Rotation paths and how fast each direction turns (degrees each step):
Each turn is a multiple of 5 degrees from 10 to 175, or 0.
Each row of a path follows its step; steps can be skipped.

step 2: [  2  -9 -11  22  -2 -18   8   2 -27  37 -17 -25  -2  -3  -1 -19  -8  10
  -5   8  10 -15   0  10  -3 -26   5 -12   7   8  -5  14   1  19  -8 -16
  12  -8  -2   4 -10   0  16   0  17   9   4 -10  15 -19 -13  27  11  -1
  24   4 -22   4   8  -3  16  20  20  -3   2  13   0]
step 3: [-14  -9 -33  -2  20   7  -8   4  -8  15  21 -14   2 -22   9   6  -2  -6
 -15 -10   2  12  28   4  11 -25  -5  18   1 -16   8   7 -27  -2 -28  -8
  -1  -2 -12  11   4  10  -2 -26  13 -10   1   5   1   5   2  -3   8   7
  -9   6  -8   7   6 -41   3   2  13   2   4   9  21]
step 6: [ -9   5 -12  13   9   8  13 -17  -9  14   1  -2   0 -19  -5  -7  15   6
 -15 -19  -4  11  21  -1   0 -34  25  37 -16  21   0   9  -8 -14 -14  14
  -5   9   6 -10   2  -8  13   3  22 -13   8   6 -13  -3 -13   9  -3   7
   4   5   5 -26   0  -3   2 -16  18  17  21   3  19]
step 9: [ 10   1   7   0  10 -13   2  -4 -16  10 -10  16  -9  -4  18  11  15  -6
 -12 -13   1   2  47  -6  18 -36 -12   9  -1  -4   9  10   1 -12  -4  21
  12  21   4  18  -2  20  -4  -2  13   1 -15   4 -15 -24 -11  11   3 -12
   9   9 -16 -15 -26  -4   6 -12  -2   1   5 -20   6]
step 14: [ -8  -6   3 -13   6 -18 -25  13   8   6   2 -24  -6 -30  -2  -4  14   3
   6 -13  21  -3  38   1  31 -22  -1 -12  -9   0  -7 -21   9   9   8 -14
  20   2  -2   5   7  15   0 -20 -17  -4  -8  -6   4 -29   0   9  19   4
   9  10   0   7  -7 -10   6  16  -2 -15   4 -18  -1]
step 16: [ -1   0  17  -3   1  14   2 -15  -1  21   6 -21  -4 -12   4  -4  -9  -5
   7 -10   1  15 -11 -11 -18 -21   1  31 -32   8 -18  12  10  -8  28  11
  25  -4  -5  -7  -5   5   0 -17  30   1 -13  -7  -2  -2  -2  11  12   5
   3   7 -17  -2   8 -31  11  19  15  12   7  15  -3]
step 17: [-13  10 -21   5   4 -11 -24   4 -13  -3  -5 -30   5 -24   4  -6  23  26
  -6   0  16  -8   4  -1  -3  -8   9   3  -3  19  22  -5  -5   8  16 -24
   5  -6  11  -1  -3  -8  21  -5  11  -5  19  -4 -11 -20  22  11  15   3
  -2  18   7   3  13 -16  -2  17  27  -1  29   4  -3]
step 18: [  1  23 -13  13   6   1 -10   8 -16  16   3 -27 -17 -14   5   4 -18   9
 -18   6  -9  -7  34   3  -6 -16  10  -1   3 -12  -9  -2   5  14 -24  11
 -13  -5   8  21  21  11  20  -9  18 -10   8   1   7  16 -18  32   7 -10
  -8  15 -17  -1   9  -4   8  -3   7 -12 -10  10 -21]
step 23: [ -5 -11   3   1   2   5  -8   2 -21  -8  -3 -19  22  -4  21 -14   4  12
 -29  14 -14 -15  14  -6  -8 -23   8   3   8  26   4  -8  -5  16   4  12
  -3  11 -19  22  10  12   5 -10  19  10  -8 -22 -14 -16  -5   7  31  -4
  -2  16   1  21 -16  12  19  -5   0  -7  -4   4 -20]
Speeds:
[  5  -6   1  -2  -2   1   0   4   0  -4  -1   4  -1  -9   3  -4  -2  -1
   5  -3   3   2   1  -6   2   1 -10   1  -3  -5   4  -5   5  -1  -2   1
  -2  -4   1   6   1   4   1   2   2  -3  -2  -1   1   1  -1   3   1   6
   4  -5   1  -1   0   1   0  -5  -2   0   0  -2   3] | 70
[ 5 -2  3  5 -2  5  3  0 -5  6  1  5  2 -6  0  1  5 -1  0 -7 -5 -2 -3  3
 -1  2  5  5 -4  2  6  1 -4  3 -3  1  4  1 -4  0 -4  4 -6 -4  1 -2 -1  2
 -3  3  4 -3  5 -2 -1 -1  0  6 -2 -1  0 -1 -2  0  2  1 -1] | 110
[-3  1  2  0  1  4  1 -5  3 -1  0  4 10  0  1  0  2  1 -1  3  3  6  1 -5
 -2 -4  1  1  4  2  1  2 -2 -6 -1 -2 -2 -1 -7  1 -6  0  2  0  3  6 -1 -1
 -1  1  0  0  4  4  2  3 -4 -3  1 -7  1 -2 -8  3 -1  1  1] | 110
[ 2 -3  0  1 -3 -2  7  1 -3  0  1 -1 -1  1  7  0 -5 -4  2  0 -4 -1 -3  1
 -4 -6  0 -1  5  5  0  1  5 -2  9  4  8  2  1  6 -1 -1 -1  4  2  5  1 -3
 -4 -5  2 -2 -4  0 -1  0  0  3  1 -1  0 -6  0  5 -1  3  1] | 100
[  0  -1  -1  -3 -10  -6  -5  -3   3   1   1  -1  -3  -3   1   1  -6   1
   3  -4  -2  -2   0   3  -5  -3  -3   1  -1   1   0  -4   0   1   1  -7
   0   1  -5   0  -5   3  -1  -1  -8   4  -5   2   1   0   0  -2   1  -3
   3   2   1  -6   2  -2  -4   6  -2  -2  -1   3  -2] | 25

step 0: [  1 -21  18  12 -26  -1 -18   0 -24 -22  13  -1  28 -18  10 -11   1  16
  -5  25  -6  -4 -15  -9   7  11   7  -4   4 -18 -10  -6   7  -5   8  14
  -3 -11  19  10  -4  -1   0  -8  20  -2   2   6   5  -4  -8 -16  -9  12
 -27  17   8  -5  20 -23 -11  -7   7   3 -11   9 -17]
step 3: [ -7  22  -3  15 -22  19  -4  11   1 -14   1  29  15 -11   7  -3 -14  12
   0  10   8  -1  -2   3  10  14  14 -15  11  -8 -15  -2  -1   5  -8   0
 -10  -4 -18  26   7   2  11   5  16  24  14   9  -3   0   6 -10   8  26
   2  14  12 -29   8  -6  -9 -21  -5  10 -19 -19 -19]
step 5: [ -3  -3 -16   9  11  24 -19   3  11  11  14   2  30  20 -13  18  -7 -11
   6  13  11 -12 -13  17 -15   8   5 -18  -3  -9   7   1 -10  29 -10  11
  21  12 -13  -7  -1   9  12 -19  24 -14 -10  -3  -2 -15  -7  -3  -4  24
  10  -7   4   4   9  -3  -2  -9  -4   5  -9 -27  13]
step 6: [ -1  -6  -5  17  -7   1  -3  -5  -7  -6   0  29  15  -4 -20   4  29   9
  15 -19  24   7  -7   3  -1  13  11  24   4 -14 -20   9   5  -3   1   3
  -3   1   6  16   4   0  11  16  -9  29  -1  17  18 -10 -12  10  11   9
  16  16   7 -16   8   9 -22   3  22  15 -14   5 -14]
step 7: [  0  -3  -5  11   8  10  -3 -22  12   4   3  -7  17   5  -9   3 -23  15
  38 -16 -12 -19   2  -1   4   6  24  10   9  -2 -13  -1 -21 -14 -10  -4
   5 -21  -6  12 -10 -19  14 -14   7 -11 -12 -10  12  11  -3  -3 -15  15
 -10   3   8  28 -23   9  16 -19  -7   3   7  -8  -5]
step 13: [  0 -17   4   4  -3  18   1  20 -11 -13   2 -18  15   3  14 -18 -12   4
   1 -32 -31  15  16   8 -13  24  11  17  24  -3   7  20  18 -16 -15   1
   5   0  -3   5   2   2 -10  -7  18  -5   5 -10  -4 -16   2 -12  -8  12
 -19   4  24   0  -2   3  -6  15  15  -5  -9 -10  -9]
step 19: [-12  -1 -12  16  -6   8  -4  15 -15 -10  -9   8  29  -9   3  15  -8  17
  16   8  19   4   0   3 -17   2   3   0  18  -4 -12  -4  17   8  -4   6
  12   1  14  18  12  -6  33  -3   9   6   5   8   2  19 -28  -2 -26   6
 -14  11  23   8   8 -24  -6 -11  -3 -13 -11 -12   5]
step 22: [  3   5 -10  -1   3  29  13  21   5  -2 -11  10  31 -17 -15   1   7  -6
   7 -10  -3  18   6   4 -27  33  24  21  16  -5 -21  -8   8   5 -22   2
   3   1 -12  23   8  -9  13  -5   4  25   1   8 -15  -4  -1  -7   3   6
  14  12  -7  -2 -11  -9  -7  -5 -10   7  10  -9  -2]
step 23: [  8 -27  16  -9  10   7 -13 -28 -12 -18  22   3   8   5  -9   5  11  16
  32 -12  -2   7 -30   9   1   7   9  18  -5 -22 -11 -16 -14 -22   5   8
   7   1 -12   8  -3   4 -14 -14   6  -7  -4   8  17  15   5  14 -23   9
 -22  -3  -1   5   8   5   5  10  -2   2   3   0   7]
Speeds:
[ 3  3  2  4 -2 -1 -2  3 -1  1  0 -3  2  7 -1 -6  0 -1  3 -1 -2 -3 -1  5
 -3  0 -1  1 -4  3 -6  1  2  4  0  9 -4  2 -1 -3 -4 -1  1  3  2 -3  9  0
 -5  0  2 -4 -2  2  2 -7 -2  3  1 -1  0 -1  4  2 -2  9  0] | 90
[ 1  5  2  5  0 -1  3  0  0  1 -2  1 -3 -1  2 -2  4  0  6  1  6  2  1  2
  1  7  5 -4  3 -3  9  2  2  2  3  4  3 -4 -3 -5 -2 -1 -1  1  1 -7  4 -3
  4  3 -5  0 -1 -4  2  3 -3 -4 -2 -4  1 -6  1  2 -3 -3  0] | 25
[-1  2  5 -2 -4  1 -5 -5 -3  3  1  0  4 -2 -1  0 -4  3  1  4  0 -5 -1  1
  4  2 -3 -6 -3  2  3  0 -3  4 -4 -1 -4  4 -2  2  2 -2  7 -8 -3 -2  5  3
  2  1 -5 -1 -2  2  1  2  5 -3 -2 -2  3 -2 -2 -2  4  1  8] | 155
[-1  1 -3  5  3 -1  4  1  5  3 -3  0  1  0 -3  1  2 -3  2  5  3 -3 -4 -4
 -1 -1 -7  0 -1 -1  6 -3  5 -2 -3  5  0  5  3  2 -4  0 -4 -4 -4 -1  0  5
 -8 -2  3  0  0 -1  5  0  1  2 -5 -3 -6  1  2  0  2 -7  1] | 110

step 1: [ -5   2  11 -13 -18  26   7  -7  11  19  -5  -2 -16 -13   1 -10  26   1
 -16 -13   4  17 -14 -10  -7  -7   3  17   2 -13  18 -16  10   4  -7   8
  27  -8  -8 -10  -2   2 -10  -4 -22  23  -3  -1  20  26  -4  17  14   2
  10 -14  20  23 -17  13   7 -16 -13   6  14  15   9]
step 4: [ -7 -13   7  -5   6  -2  14   9 -33  -4  15 -14  17   7  10  32  25  25
  -1  -1  27  -5   8  -3 -13  21  -5  -7 -10 -15 -27   6  -5  -4   2  -2
  -1  11   3 -13  15  -3  24   4 -29  10  -6  -5 -19 -11   6   6  13   7
  -9  -6   2 -10   4   4  -3 -10 -15  -2 -25  15  -9]
step 6: [ 14  15  -4  11   5  -7  -1  15   6 -10  15  18 -22  -1  -7  18 -22  12
  -4 -13   3 -19  36 -10 -20  17  -2  -3 -18   0  18  -1   6 -13  37  -2
  18   5   9   6  11   7  -3   8  -3  -6   6   6   9   5 -23  10   8 -15
  -6 -12   1 -19  -4   7 -28 -19   2  -2  16   8   5]
step 8: [ -4  11 -12  -5   3 -19  -6  20  15   4   3 -10  -6 -11   4  -5 -11  14
   9  -8 -11  11 -19   6   8 -17  31   9   5 -23   3   6  15   0   3   9
  -1   0  30   4 -15  13 -25 -25   0  17 -16  -4  11  22   5  -6  29  16
 -10  17 -11 -20   4   2 -17 -13  21 -11  -2  -4  13]
step 9: [ -4  -5  -9   3   5  22   1  -8   3  13   8 -16   0  -4  11  14 -20  -3
 -29 -13  21  -7 -26 -41   6   6  -1 -22  16  23  12   3   9 -20 -20   7
   6   0   8   7  -9  -3 -12 -17  -9  -6   1   0  -6   8  -6   7  -4  -8
  -2 -16  16   6   6 -14  27 -21  14   5 -11 -19   5]
step 10: [-10  -5  -7 -10  -4 -13   8  10  -7  -1   6 -23   3 -15 -21  17  22   2
  18   9   0   4  -5   9 -10   7   4 -11   5 -22  -2 -12  39   1 -21 -17
  -3  15   6   9  16  16  -5 -12 -23   1  -6 -22 -12 -10  11  -6  -7  -1
  16 -19 -25   0   8  12  21   6   1  26  -2   5 -18]
step 12: [ 17  20 -23   1   3   7   0  -2 -21   3   8  16   0  -4  -8  17   7   3
   0   4  14 -14  23 -19  -4   7  18  -7 -33  20   2  23 -20   0  -4   0
 -10 -13   0   7  11  -8  -5  -3  -3   6  12 -12  -8 -24   4 -20  -8  12
  16 -21  -2 -24   4  25 -20  13   3  12  12  10   0]
step 14: [  5   6  15   0  26  14 -16   5  13  -7   4  13   0   6  -3   5  -6  -8
  16  10  -3  -2  -9 -22  -4  -6  12   2 -21 -14  19 -10  14   8   3 -22
  -1 -21  25  14  10 -31   2 -16  17 -10  -8  -3   5   8   2  -9  26   8
  19  27  13  -6 -20  -1 -26 -19  -2 -11  -4  -9   6]
step 17: [ -6   1  -2  -7 -11   6  13   8 -25   6 -11 -27  13 -21 -13  25  -8   6
  -5  17  -5  13 -27   0   5  -3 -12  -2   4   4  16  13  -3  14   3   9
  -9 -14  -1  -7 -33  -4   0   5 -13  11  -1  -4 -32  25 -19 -10 -15  -6
   5  14   4  18 -11   1 -15  -4  -2  26   4 -20  -6]
Speeds:
[ 4  3 -2  5  3  1  3 -4 -2 -1  1  0  2 -1 -6 -1 -3 -6  2 -3 -6  1  2 -1
 -2 -6 -1 -5  3 -4  3 -6  3  1  0 -3 -4 -2  2 -1  2  1  4  3 -8 -1  1  0
  3 -1 -7  2 -4  2  3 -5 -2  4  0 -3 -3 -3 -1 -7 -3 -2  1] | 90
[ 3 -2  3  1  4  5  2  0 -1  5  1  4 -2 -3 -2  4 -4  2  0  3 -5  3 -6  2
 -1  2 -6  0 -1 -1  2 -3  9 -7  2  0  3  0 -5  0 -2  1 -5  4 -2 -3 -3 -3
 -1 -8  2 -4  0 -3  0  4  5 -2  3  3  1  1 -2 -1  2  2  6] | 90
[ 1  0 -3  2 -4 -4  1 -4  3  0 -1  3  0 -1  2 -8 -9  0 -3 -1  0  5 -2  5
 -2  5 -1  0 -2 -7 -2 -3  1  3  1  3  1  3  5 -3  7  6 -1 -1  2 -3 -3 -2
  2  0  1  2  0  2 -2  2 -5 -2 -5  4  2  6  4  2 -1 -2  2] | 140
[ 1  0 -2 -2  0 -4 -1  4  0 -4 -7  4  1  4  0  2 -4  1 -5  1 -7 -3 -6  2
  2 -3  2  0 -1  3 -7  3  4  2  1 -4  8 -6  4  2 -2  4  2  5  3 -1  0 -5
  1  2  2  0  1 -2  3  0 -2  1  2 -1 -2 -4 -1 -4  1 -4 -5] | 130

step 2: [ 27 -16  14  13   0   0  -9  10 -18  34  27  -9   7 -13  -7 -29 -10   9
  10 -17  -3  -1  -1   3 -14  -8 -14  -2   4  16 -11  14 -13  -4  15   9
   2  -2  10  15  -5 -22   3  -3  20  -8   5   4   1  15 -29  -7   8  15
   5  26  -6   3  17   5 -20   1  -5  -6 -15  13  17]
step 3: [-15  16  -5 -31  15   6 -17  -1  12   4   9  -8  30  17 -18  -1 -11   4
  -5 -18  11 -27 -14  10 -30 -12   0  -2  16  -7  -4   0   0 -20   0   7
   0  -1  14   6  10   9  10  -2  28  20   3  -1  -7  12  -1   1  -8   6
  14  26   9  31   5   9  -2  13   7   9  11 -16  14]
step 4: [-10   0  -2 -11  -1  -6  -3  23  13  13  11 -13   2  -5  -6   1 -17  -1
   6  -9  15  34  21  20 -16  -9  -3  -2  26   7 -21  13 -10   3  -7   0
  -5  -7   0  13 -15 -11   4   3   3 -14   5 -21  -8 -25 -17 -15  -6  10
 -22   1   5   6   0  15 -13 -11  33  26 -17 -21   3]
step 5: [ 18 -10   3  -5  21 -23  -9  17  15   3  16   6  15 -12 -10 -41 -15   4
   2   2  22 -11   5 -18 -10  -6   6 -12  13  13 -12  34   1  -4  10   6
 -25   3   2 -12  10   3  13   3  29   3 -11  -6  17  -6 -10  23  -4   9
   4   4   2 -11  18  19  14  -1  -4   3  -6   5   7]
step 8: [ -5  -1   7  -8  14 -15  -8   9  16  10   7   2   0   0  16 -25  -2 -12
  13   7   0  10   1  13 -22  -4   8  -5 -13   5  -7  18  -4  -4  19 -26
  -5  12   4 -27  -5 -11  -2  16  15 -10  -9 -17 -14   5 -32   9  11 -24
   9  11  22 -19  23  16  -8  12  14  24 -13  -3  -5]
step 9: [ 11  -5   6 -15 -19  14 -23  -9 -10   4  35  12  23  -5   8  -6  -9 -10
  -2 -16   3   3 -29 -26   7  -3   1 -25  18  -2 -16  -4 -19 -23   9 -12
  -4   0   6 -13  11   4   3  -5   5  -1  -2  -2  -9   1 -16 -17 -20  15
  12  11   1 -10  21  21  -1 -24  -8  15  -8   2   9]
step 11: [  5 -25   3  -5   7 -16 -14   4  -7  22   6  -8   4   2   3  -4 -18   5
 -13   6  28 -11  -4   8  -6   0 -15  -2  -3  -5   3  15 -11 -21  22 -23
  15   2  -6   5   6 -16  29  13  31   1   6 -14 -29   6 -17 -10  10  11
   6   9  20   8 -14  20 -14  -6  18  14 -10 -17  -1]
step 12: [ -3  13  14 -16  -7   8 -25   4  16   9  10  -6  20   0  -2  -7  -7 -26
  -2   4  14  16 -10  15 -18  -6   6 -20  25  19 -12  12 -12 -38   0  11
  -2   1  -4 -11 -15  -1  -6  -9  23  -5  28 -10   5  12   5  13 -16  13
   4  -3  -9  -5  14  18  -1  19  -4  15 -22  -3   7]
step 23: [-24  16  -2   5  -8   8  -8   2  19  -3   3  -2  -1 -10   7  -5   3   2
 -15 -18   5  -1   5  11 -51 -20  12  -5   8 -16  -7   9  -5   2 -17 -17
   0  10 -16   3 -13 -30  10 -14  10 -20  -7  -8   6  12 -18  -1 -15  17
  20 -17  13 -11   7  19  -2 -11  25  -4   6  -5   0]
Speeds:
[ 1 -4 -5 -2  4 -4  3  2 -1  7  1 -5 -6  3 -2  0  1 -1  6  6  1  2  1  0
  2  3 -6  0  1 -3  3  0 -1  3 -3 -2 -9 -1 -2  3 -4  2  5  4  3 -1  2  0
 -4  0  0  2  2 -4  5 -7  3 -3  0  3 -1 -2 -1  4 -4  3  0] | 110
[ 2  1 -1 -3  1 -5  0 -2  5 -6  0  7 -3  2 -4 -7  3 -1  1  0  3 -3  1  4
 -2 -3 -3  1 -4 -6  8  1 -3 -1  2 -2 -1  2  5 -2 -4  5  7 -2 -1  0  2  0
  0  4 -5 -1  3 -5  1  2 -1  2  1  1  2 -1  4 -7  6 -1 -1] | 140
[ 2  0 -1  0 -1  1  3  2  1 -4 -3  3 -1 -1  1 -1  0  7 -2 -4  0  4  2 -2
 -4  2 -1  3  0 -6 -1 -4 -3  6 -3  4  5 -1 -1  2 -4  1 -3  2  2  2  0  7
  0  6 -1  2  0  4 -2 -7  5 -3 -2 -4 -1  4 -1  3  7  5  7] | 10
[ 5  2  6 -6 -5  4  2 -3  7  0  3 -1  1  1 -4  1 -3 -6 -1 -2 -4  3 -2  2
  3  1 -2  4  7 -6  1 -5  4  2 -2  5  1  2  3 -2 -6 -1  0  0  1 -2  2 -5
  2 -6  5 -5  0 -1  0 -2  1  1 -3  2 -1 -2 -1  1  1  3 -2] | 125
[-2  6 -1 -6  2  0 -6  0  4  3  2  2 -3 -1 -4  2  2 -2 -5  5 -5 -5 -1  1
 -4  0  4 -2  0  2  2  1  8  2 -2 -3 -3 -4 -1  3 -3  3 -4  3  2  2 -1 -4
 -1  5  3  6 -1  2 -5  4  0 -8  1 -3 -1  4  1 -1  2  3  0] | 160
[-2  1  4 -2 -4 -4  2  0  1 -4  5 -4  0 -1  1  2  2  5  2  0 -5 -2  5  3
 -3  7 -4  1  2  3  0  1 -2  4  3 -1 -4  3 -5  1  0  0 -4  0  3  1 -1 -1
 -3 -1 -1  1 -1 -2 -4  4 -1  6  1  5 11 -3 -1 -2  1  1  8] | 25
[ 1 -1 -1  5  6  5  5 -1 -6  1  8  4  1  4 -3 -3 -4 -3 -4  1 -1  0  5 -2
  6  3 -2  1 -2  0 -2  2 -1  3 -2 -4 -1  0  1 -1 -4  4 -1 -5  2 -1  3 -2
  4  2 -2 -3 -7  3  0  3 -2 -1  6  0  6  3 -3  2  4  4 -3] | 95
